In the data rows, the value 128 means zero.
Here are some numbered points:
[ 92  82  82 127 150 161 142 129 133 158 200 247] 0
[ 97  73 118  95  83 108 139 160 169 232 194 137] 1
[125 157 222 222 166 134 117  97  90  92  96 101] 2
[190 185 144 127  97 124 128  97  85  85  75  71] 3
[104 103 113 127 169 109  79  97  95 115 148 132] 4
[113 110  92  95 143 175 135 129  95 109 167 128] 5
[102  96 104 127 184 154 132  97  88 100  96 100] 6
[ 95 146 113  64 130 120 169  97 189 112 121 151] 7
[218 188 154 127 146 101  84  65  89  84 107  92] 8
[115 136 169 127 115 103 159 192 157 192 151 154] 9
[128 168 159 190 161 129 116  97  87  96 101 105] 10
[240 224 172  95  99  80  54  97 102  92 105  72] 11
[102 101 103 127 119 118 137 129  95  94  95 107] 12
[102 119 137 159 134 166 212 160 134  90 114 120] 13
[117 132 167 159 146 172 118  65  97 112 132 142] 14
[ 95 107  86 127 134 246 219 160 180 107  86 146] 15
[117 147 173 190 169 137 100  97  90  88  91  99] 16
[200 162 122 127 146 112 100  97 129 142 118  89] 17
[ 82 100 104  95  93  79 114 129 117 180 180 173] 18
[166 177 173 159 153 122  80  97  86  84  90 109] 19
[103  93  98  95  84 116 165 192 156 147 103 116] 20
[123 108 106 159 208 234 184  97  93  79  94  81] 21
[ 96 110 105  95  81  88 111  97 120 215 182 131] 22
[181 119 124  95  23 137 117 224 209 210 174 217] 23
[206 215 216 127  90  70  72  65  82  89  94  99] 24
[166 143 139 127  94 139 166 160 231 110 117  63] 25
[108  89 146 159 148 178 133 129 150 196 161 123] 26
Which three points above are nearest to each new point, looking only along the 2 directions in which the numbered points spread most? Their numbers follow each, smallest number first.
[109  97 129 159 150 136 130 129 155 140 119 112] ~ 5 7 12
[105  90  70 127 126 171 175 192 119  82  77 120] ~ 5 13 15
[ 97 103 115 127 116 126  89  97  99 157 142 130] ~ 4 7 25
[152 178 186 159  98  87  80 129 122 102  95 105] ~ 3 8 17
[101  99  83  64  84 104 113 129 103 144 142 176] ~ 9 18 22
[103 111 110 159 144 133 120 129 135 127 122 106] ~ 4 5 12
[109 111 158 190 180 168 141  97  89  87  94 101] ~ 6 14 16
[ 93 114 125  95 129 116 122 129 143 138 140 141] ~ 7 20 25
[107  96 119 127 148 153 140 160 130 130  90 101] ~ 5 12 13
[ 78 115 131 127 125 138 188 224 196 124 104 108] ~ 0 20 26
[145 132 152  32  12  70 154 224 183 177  74 116] ~ 18 22 23
